[[130 135 132 112 123 139 146 133 113 125 125 137]
 [117 109 109 128 120 121 105 125 132 124 123 114]
 [106 107 113 149 134 125 107 120 146 137 134 116]]
->
[[130 135 132 112 123 139 146 133 113 125 125 137]
 [106 107 113 149 134 125 107 120 146 137 134 116]
 [117 109 109 128 120 121 105 125 132 124 123 114]]

[[145 152 139 128 125 144 145 135 142 141 151 152 129 142 121]
 [144 136 140 143 136 153 134 124 146 140 141 138 119 127 147]
 [113 114 121 127 128 114 116 127 115 120 111 110 124 118 124]
 [111 117 112 120 125 102 118 124 108 109 108 111 134 126 123]]
->
[[144 136 140 143 136 153 134 124 146 140 141 138 119 127 147]
 [145 152 139 128 125 144 145 135 142 141 151 152 129 142 121]
 [113 114 121 127 128 114 116 127 115 120 111 110 124 118 124]
 [111 117 112 120 125 102 118 124 108 109 108 111 134 126 123]]

[[149 135 120]
 [127 130 138]
 [140 149 106]
 [144 138 133]]
->
[[127 130 138]
 [144 138 133]
 [149 135 120]
 [140 149 106]]

[[121 134 127 124 128 119 117 122]
 [110 138 128 116 122 114 119 120]
 [110 141 129 107 118 112 116 115]
 [126 128 126 127 126 127 127 127]
 [127 130 124 123 126 129 126 126]
 [133 129 138 132 132 126 126 129]
 [125 129 118 128 128 129 126 128]
 [123 130 121 123 125 128 126 126]
 [140 120 123 139 133 139 132 133]]
->
[[133 129 138 132 132 126 126 129]
 [110 141 129 107 118 112 116 115]
 [110 138 128 116 122 114 119 120]
 [121 134 127 124 128 119 117 122]
 [126 128 126 127 126 127 127 127]
 [127 130 124 123 126 129 126 126]
 [140 120 123 139 133 139 132 133]
 [123 130 121 123 125 128 126 126]
 [125 129 118 128 128 129 126 128]]

[[127 135 116 141 152 135]
 [156 124 118 113 122 126]
 [130 121 138 150 130 140]]
->
[[130 121 138 150 130 140]
 [156 124 118 113 122 126]
 [127 135 116 141 152 135]]

[[128 143 123 110]
 [127 121 137 125]
 [111 109 115 152]
 [135 119 114 121]
 [123 116 126 113]
 [126 122 143 123]]
->
[[126 122 143 123]
 [127 121 137 125]
 [123 116 126 113]
 [128 143 123 110]
 [111 109 115 152]
 [135 119 114 121]]

[[131 131 129 123 132 124]
 [125 124 146 125 133 127]
 [136 128 123 137 149 117]
 [139 131 143 135 143 103]]
->
[[125 124 146 125 133 127]
 [139 131 143 135 143 103]
 [131 131 129 123 132 124]
 [136 128 123 137 149 117]]

[[121 125 152]
 [113 134 157]
 [100 119 112]
 [139 152 156]]
->
[[113 134 157]
 [139 152 156]
 [121 125 152]
 [100 119 112]]

[[133 119 137]
 [102 115 108]
 [134 109 135]
 [147 119 131]]
->
[[133 119 137]
 [134 109 135]
 [147 119 131]
 [102 115 108]]
---
[[130 128 132 125 129 131 131 132 127]
 [149 148 135 119 150 149 150 150 145]
 [120 121 125 137 119 119 117 119 121]
 [128 131 130 147 127 126 124 125 134]
 [127 126 125 124 125 127 122 129 129]]
->
[[120 121 125 137 119 119 117 119 121]
 [127 126 125 124 125 127 122 129 129]
 [128 131 130 147 127 126 124 125 134]
 [130 128 132 125 129 131 131 132 127]
 [149 148 135 119 150 149 150 150 145]]

[[121 121 136]
 [128 127 128]
 [133 133 127]
 [132 129 123]
 [107 123 151]]
->
[[107 123 151]
 [121 121 136]
 [128 127 128]
 [132 129 123]
 [133 133 127]]

[[117 126 120 133 136 131 137 137 140 129]
 [152 131 121 128 140 122 118 124 144 109]
 [113 124 125 136 113 142 139 119 144 130]
 [131 114 125 146 131 143 118 130 110 124]]
->
[[113 124 125 136 113 142 139 119 144 130]
 [117 126 120 133 136 131 137 137 140 129]
 [131 114 125 146 131 143 118 130 110 124]
 [152 131 121 128 140 122 118 124 144 109]]

[[123 131 129 121 139 134 123 126 121 134 143 128 132 126 122]
 [131 126 116 129 136 135 110 127 148 134 117 150 123 117 106]
 [129 125 123 121 140 141 127 121 120 132 133 137 130 126 134]
 [128 134 132 122 130 131 132 129 134 133 137 123 132 130 131]]
->
[[123 131 129 121 139 134 123 126 121 134 143 128 132 126 122]
 [128 134 132 122 130 131 132 129 134 133 137 123 132 130 131]
 [129 125 123 121 140 141 127 121 120 132 133 137 130 126 134]
 [131 126 116 129 136 135 110 127 148 134 117 150 123 117 106]]

[[130 129 132 134 132 132 143 138 111 126 135 111 133]
 [133 127 108 132 117 130 143 117 131 116 125 134 125]
 [129 131 103 119 127 125 121 131 119 133 127 143 131]
 [107 132 113 128 119 131 119 137 127 127 140 127 132]
 [124 140 124 139 124 129 117 130 109 128 138 115 133]
 [139 138 115 132 141 128 129 113 120 140 122 119 127]]
->
[[107 132 113 128 119 131 119 137 127 127 140 127 132]
 [124 140 124 139 124 129 117 130 109 128 138 115 133]
 [129 131 103 119 127 125 121 131 119 133 127 143 131]
 [130 129 132 134 132 132 143 138 111 126 135 111 133]
 [133 127 108 132 117 130 143 117 131 116 125 134 125]
 [139 138 115 132 141 128 129 113 120 140 122 119 127]]

[[130 124 133 142 112 130 114 138]
 [134 137 134 125 125 119 113 114]
 [117 125 136 153 132 109 116 104]
 [120 142 139 123 134 129 123 112]]
->
[[117 125 136 153 132 109 116 104]
 [120 142 139 123 134 129 123 112]
 [130 124 133 142 112 130 114 138]
 [134 137 134 125 125 119 113 114]]
---
[[122 139 128 124]
 [144 126 129 134]
 [128 106 117 139]
 [131 131 128 128]
 [128 129 138 115]
 [122 112 126 126]
 [132 125 138 121]
 [125 126 117 129]
 [141 124 122 130]
 [127 140 118 121]
 [136 135 129 129]]
->
[[144 126 129 134]
 [131 131 128 128]
 [122 112 126 126]
 [125 126 117 129]
 [127 140 118 121]]

[[132 111 113 126]
 [121 139 136 126]
 [134 140 118 115]
 [131 111 115 145]
 [134 108 120 141]
 [128 119 114 118]
 [129 139 142 120]
 [133 132  99 117]]
->
[[121 139 136 126]
 [131 111 115 145]
 [128 119 114 118]
 [133 132  99 117]]

[[136 145 123 112 143 113]
 [132 120 147 106 117 156]]
->
[[132 120 147 106 117 156]]

[[149 139 146 136 152 142 131 139 130 144 136 135]
 [131 130 134 131 138 132 126 134 132 131 129 129]
 [136 133 140 133 145 135 127 137 132 135 131 130]
 [126 140 112 129 116 121 147 119 114 125 124 131]
 [129 128 130 129 131 129 127 130 130 129 128 128]
 [127 146 105 131 116 122 152 116 111 126 123 133]
 [126 137 115 129 116 121 145 120 115 125 124 131]]
->
[[131 130 134 131 138 132 126 134 132 131 129 129]
 [126 140 112 129 116 121 147 119 114 125 124 131]
 [127 146 105 131 116 122 152 116 111 126 123 133]]

[[123 126 124 129 131 126 127 128 131 126 126 129]
 [110 127 130 129 122 124 128 124 131 119 111 131]
 [134 126 124 129 131 124 127 147 131 126 121 129]
 [108 126 126 129 125 129 127 112 131 125 121 130]
 [122 124 120 129 132 124 127 134 132 126 121 129]
 [142 126 116 129 140 124 125 154 131 132 129 127]
 [117 129 130 129 122 124 128 132 131 120 111 129]]
->
[[110 127 130 129 122 124 128 124 131 119 111 131]
 [108 126 126 129 125 129 127 112 131 125 121 130]
 [142 126 116 129 140 124 125 154 131 132 129 127]]

[[119 113]
 [118 124]
 [133 124]
 [133 147]
 [122 126]
 [132 107]]
->
[[118 124]
 [133 147]
 [132 107]]

[[117 113 120 132 137 131 117 111 137 105]
 [107 137 111 118 112 125 131 119 144 134]]
->
[[107 137 111 118 112 125 131 119 144 134]]

[[133 144 134 115 112 134 149 133 107 112 145]
 [132 141 144 142 134 123 114 110 113 122 135]
 [132 144 133 113 114 138 148 126 103 122 153]]
->
[[132 141 144 142 134 123 114 110 113 122 135]]

[[115 129 127 121 115 154]
 [116 135 132 108 116 146]
 [116 122 136 113 107 156]
 [115 142 128 110 122 142]
 [115 148 110 126 133 143]]
->
[[116 135 132 108 116 146]
 [115 142 128 110 122 142]]
---
[[119 116]
 [113 127]
 [151 128]
 [141 150]]
->
[116 113]

[[134 115 109 133]
 [131 109 145 142]
 [107 146 104 111]]
->
[133 145 146]

[[109 138 131 141]
 [155 144 128 127]
 [120 137 129 130]
 [117 132 140 124]]
->
[141 128 137 117]

[[140 136]
 [120 156]]
->
[136 120]

[[128 128]
 [127 150]
 [131 122]
 [127 141]]
->
[128 127]

[[118 124 126]
 [115 139 106]
 [148 142 135]]
->
[126 139 148]

[[145 140 129 129 129]
 [147 134 131 129 131]
 [147 138 129 129 129]
 [152 134 129 129 128]
 [158 129 129 128 128]]
->
[129 129 129 134 158]
